In the data rows, the value 128 means zero.
Some points, each followed by its number:
[148 129 170 142 118 132 117 117 118 119 139 130 129 130 124 128 119 136 143 130 149 120 153 125 112 124] 0
[144 115 116 147  74 112 155 142  88 132 103 135  41 194 105 145 133  77 188 147 170 138 125 135  80  77] 1
[118 142 133 101  65 140 141 177 110  78 108 157 165 138 155 106 162  92 101 109 149 132 151 133 146 155] 2
[141 124 148 147 118 143 126 134 117 130 141 119 131 125 135 118 122 122 135 138 138 136 148 132 105 130] 3
[ 80 115  95 116 116 109 158 126 187 103  81 131 138 155 100 149 125 120 128 110 151 142 149  85 189 141] 4
[184 164 149 159  92 133 128 170 160  80 104 112 167 188 128 127 118 122 152 170 188 159 125 162 145 144] 5
[125 125  98 114 135 158 153 109  80 180  58  48 105  49 120  62 168 222 113  68  37  75 116 117 132 130] 6
[196 109 171 192 127 113  81 120 152  29 187 111 122 196 166 172 102  19 200 206 245 151  89 136 161 105] 7
[152  95 186 107 117 161 109 129 156  87 153 157 166 118 107 111  55 134 140 172 136 156 158  88 115 148] 8
[113 106  83 113 142 100 122 117 160 131 116 142 101 155 112 152 117  99 130 143 108 154 126 112 151 125] 9
[134 124  95 204 134 102 135  97 169 148 168 147  98 149 150 167 123 176 158 175 138 126  49 185  82 116] 10
[128 142 116 135 153 155 122 130 104 160 114  82 143  78 137 112 149 170 100  92  99  95 126 118 121 116] 11
[194 174  85 175 121 144 103  69 162  51 150 141 151 179 146 147 136  73 133  95 218 128 146 174 193 197] 12
[ 47  60 136 141 157  95 116 145  67 169 143 139 111  54 145 168 136 220 171 145 117  68  47  86  64  43] 13
[114 102 125 131 117 100 134 133 123 136 158 143 120 123 118 150  99 139 114 145 123 125  92 117 111 101] 14
[112 130 143 123  94 165 147 125 102 106 101 165 184 156 138 126 158 115  98  86 152 132 155 133 153 118] 15
New points follow, each followed by the number of its nearest point above by angle.
[119 111  94 173  73 160 109  76 207  83 107 144 161  92 138 203 112 156 125 110 147 121  96 164 178 205] ~ 12
[162 137 103 142  91 130 120 135 134 200 104 114 106 116 175 143 140 147 106 167 128 127 139 180 100 166] ~ 10
[148 147 126  47 147 111 112 151 179 130 131 116 186 155 137 129  80 115 117 132 141 178 122 131  80 198] ~ 8
[ 98 142  91 133  96  95 150 104  99 174  65 135  91 137 140 124 157 117  89  74 139 121 135 135 140 131] ~ 6
[ 93 130 152 139 149 152 135 167  78  98 106 124 142 129 126 148 137 170 155 116 131 106 148 132 106 152] ~ 13
[119 105  89 112 111 103 135 119 154 104  86 129 109 137 106 164 134 110 142  98 128 147 131  98 162 126] ~ 4
[143 125 154 129 130 140 127 116 132 104 141 132 155 113 126 122 104 127 131 135 147 128 156 104 133 142] ~ 8
[127 148 105 153 123 120 135 119 140 146 153 137 113 124 151 156 136 115 110 129 122 130 107 142 123 139] ~ 10
[136 104 127 130 147 114 132 133 178 130 140 148 145 144 120 141 114 147 129 165 132 138 115 137 121 129] ~ 10
[141 129 155 133 103 138 137 124 130 133 100 131 126 112 135 140 136 134 123 118 129 125 133 117 112 133] ~ 0
[104 115 149 140 168 159 142 111 103 117 191 184 160  70 138 105 101 132  96 122 128  94 105 111  97 113] ~ 13
[137 115 124 158 146 121 121 169 106 133 156 126 103 131 134 143 131 130 164 148 140 103 106 178 106 137] ~ 10
[140 148 104  88 168  86 154 159  83 151 104  82  97 214 161 111 122  64  81  98 107 108  93 183  95 135] ~ 1
[127 129 129 143 117 126 119 126 167  98 127 131 144 139 131 155 125 137 123 112 143 153 121 143 136 153] ~ 12
[147 117 131 140 104 157 140 146 148 124 101 115 140 125 129 151 140 120 132 129 135 152 120 177 158 150] ~ 5
[110 107 168 100  77 112 166 170 104 107 108 170 124 159 118 144 121  77 150 132 135 138 158 109 113  89] ~ 1
[142 140 191 158 108 147  48 140 105 105 151 125 157  53 153  96 140 122 154 161 129 143 129 141 132 143] ~ 3
[121 120 134 109 113 139 122 157  92  97 149 111 126 129 130 108 149 140 135 120 140 143 113 100 141 108] ~ 2
[146 116 145 126 123 116 133 145 118 140 118 114 119 159 115 128 114 131 153 138 126 135 142 115 109 111] ~ 1
[146 117 158 130 125 137 117 135 140 113 148 137 166 133 121 120 101 125 142 142 136 128 131 122 121 135] ~ 8
